One turning vector, and how many steps it has turned
The counts run from 0 to 451.
[-39   2  42 -25  40 -32   7  50 -20 -22  11 -31  16  17   7 -11 -26   6
 -14  33   3 -36 -18  16  15  -4  -5  31  37  39 -24 -33]	47
[  3  19   0 -31  48  27  10   5  27  -6 -45  -9  33  14 -44  47   6  25
  23   5  22 -39  12  -3 -10  10 -12 -22  45   7  14   3]	55
[-26  15 -23  -9 -14  24   0 -18   0 -32 -22   1  19  -1  -9  51  -1   2
  28  15  34   0 -63  12  11  38 -23  18 -12 -12 -32 -27]	329
[-13   2  -7   4 -26 -42 -26   2   2  30  -4 -19 -11  38 -37  18 -27 -19
  42  -8 -30  -1  22  21  -4 -36 -36  35  -5  -2 -25  11]	421
[ 27  -7  28 -15 -19 -24 -15 -14  24  24 -25  -6  14  37 -41  -7 -34  24
  51  -9  10  24   5  11  31  17  -8 -22   6 -26  25  32]	131
[-10  -9  36 -20  -9   5 -24  24  -8  49 -16  16  63  24   2  18  -8  -8
  42  14   8  26  29  19  25   3  -7   5 -41  -2  11 -33]	122
[-47   4 -20  13 -17 -11   3  11   7 -29  13  32 -18  10 -60   4   9 -10
  16  -8  43 -19 -15  61 -10  17 -26  22  20  12 -25   3]	355
[ 20   4 -48  38  24  17  13  -3  23 -39 -14   0  18 -13  43  11  41 -40
  -7   2  17 -34  -5 -21 -36  -2 -19  26 -29  -6 -51 -37]	280
[  0  10  -5 -17 -45   1 -29 -17  13  17   4   5 -16   5 -11  21  -7 -28
  37   4 -53   3  -2  17  -5 -18 -24  50 -44 -14 -51   7]	422
[ 17  -2  24 -11  -3  28 -11  33  26 -16  -4  31 -13  12  39 -17  -2  30
 -25  23  42   4 -21  38  15  17  30 -28  28  53 -41 -33]	79
[ 33  16  54 -52 -14   3 -16  -8 -10  47 -24  16  -5 -11   0  -2 -12  20
   3 -20 -29   6  23   0  43 -17  20 -13 -15  26  13  13]	429
[-18 -20 -22 -23  12 -16 -15   8  43  -6  16  -5 -20  57 -51 -16  18 -43
  29  21  19  12  35  17 -19  -9 -15  18  33  20 -21  -8]	372
[ 16 -17  43 -43 -21  25  -9  -3  18  28  -1  24  27  16  40 -15 -11  26
  36  14  17  33   2 -29  26  20  16 -26 -19 -12  21 -10]	117
[ 48   7 -24  42   8  24 -10  21  -5  -9 -34  23   2   0  41  26  23  16
 -31  -7  30 -10 -20  32  -9  14   7 -10 -17  27 -46 -24]	275
[-12 -23 -39 -41  38  43  15 -14   8 -26 -26 -38   4 -13  13  24  17 -13
  -4   3 -20  -8 -23 -56  -9   7 -14  -5 -25   1   5  -8]	23
[ 13 -20  34 -23  49   2  -7  20  -7 -20 -16 -44  25  13  37 -45  -7  -2
   0  34  17  12 -20 -32  28  16  14 -14  -8  30   7 -33]	309
[-14  15  -2 -14  70  17 -12  22 -12  -7 -30 -33   4  10 -15  28  12 -23
  12  35 -23 -22 -25  26  -2  -6  -9  34 -18  25 -49 -18]	34
[ 30 -25  23 -24  12  16  -8   4  53   8 -16  15  27  46 -22 -20  -4  -9
  52  15  30  13  30 -20 -20  -3 -28 -36  14 -19  21  17]	104
[-12 -30  14  -1  23 -16 -18  21  43 -22  24  -6   3  48 -21 -26  18 -25
  31  22  28 -17  41  14 -17 -14 -41  10  33   9 -14  -2]	87
[ 30  -2 -18 -10  12 -36   5 -16   8  18  17 -29 -36  16 -26 -41   2 -14
  -6 -17 -11  21  54  11 -17  -7  -6 -19  26 -19  47  40]	180
[ 18  13  -4 -22  36  47 -16 -17  20 -39 -45  -4 -10   9 -13 -21  12   5
   5  42  30  21 -66  21  24  38  13 -11 -25  -7 -37  -2]	324
[-36   2 -22 -15  22  21  23   0  46 -48   1 -18  -4  -3 -16   3  -3   1
   1  24   2 -32 -31 -38 -37   0 -35  26  35 -34 -44   9]	49
[  8 -46  39  12 -14 -31 -20  17  43 -22  15 -22  -8  59 -21 -57 -24 -12
  35  29   5  14   1   8   8   6 -25   7   4   2 -13   9]	114
[ 10  37   3 -12 -11 -40   2   7  -7  41 -16   8   1  23 -43 -18 -21   5
  26 -31  16  10  39  47   6  -7 -16   0  28 -28  28  41]	158
[-15  -2  28   8  17 -25   2  34 -34 -34 -32 -23  42  19 -34  -4 -36  28
  29   7  50 -14 -18  29  22  24  -9 -15  24  16  17  10]	327
[-16 -14 -12 -64  -8  47   0  -3  40   9  20  49 -33  -1  22 -22  36 -28
 -12   8  21  31   1 -22   2  13  16  -6  -7  12   9  -6]	374
[-11  -4   9  19  49   5   9  47 -52  -6 -34 -10  33   5  11 -13 -27  21
  -4  -9   3 -15  12 -33 -21   6  -9 -34  19   1  16  51]	15
[ 41  -7 -33  22  31  52  12 -19  40 -39 -28  21  22 -10  10  -1  29   4
 -11  -5  29 -13  -2 -39 -26  -1  -3 -26 -12 -20   5  13]	285
[ -5  -9  31 -50  31  15   7  26  29  -7  21  -2  11  11   8  28  28 -22
   9  17  20 -22  33   0   3  -3  -5  11   9  47  23 -71]	73
[-10 -10 -23 -19 -23  16  10 -20 -25  23  33 -14 -34 -34  63 -13  -7  -6
 -34   9 -43  27 -13 -33   4   4  26 -13  -4 -28   5   1]	205
[  4   3 -10  39  40  48 -16   9 -10 -33 -32  29  26 -10   2  31  20  -8
  13  17  31 -19 -39  26  -4  31 -15  -9 -45  -2 -30  -9]	302
[ -2 -29  -4 -55 -52  38 -11 -11  34  41   0  28 -14  15  34   5   8  -9
  26  11 -15  48 -15 -50   9   6  15 -16  -3  -7   2   7]	401
[ 14  33 -37  33   5  22  29 -20   6  -9 -41  13  29 -12  14  62  24   8
   3 -15   6 -43   0 -22 -36 -19  -5   1   9 -23  -4  -6]	263
[ 33  -1 -25  -2  19   2 -23  -4 -34  63 -18 -16 -16  -4 -12  43   9 -11
   7 -13 -26  18  42  48  -8   0   6 -36 -24  -5  26   5]	198
[ -1  10 -29  17  -4 -12  15 -45   7   1 -10 -39  12 -10  10  59  20  -1
  -4   3 -39 -34   4 -43 -29 -23   2  22  18 -28  -2 -21]	241
[ 34   5  -2  43  32 -51  11   3  15 -19  -1 -40   2  12  10 -35  -1  12
 -29   8 -16 -43  14  -4 -10 -41  19  17  49  21  -1   2]	256
[-16  10  -9 -66  37  35  18  -7  45  -8 -19 -22  16   4  -3  28  12  14
  14  28  14  -9  -8 -60 -27  -7  -5  13  26  -6 -13 -14]	50
[ 11  -3 -16 -66   1  11  13  -2  52   9 -22  -6  -9  40 -10   3  34   9
  24   9  39  36  20  -8  14  17   6 -26  32  18  27 -26]	362
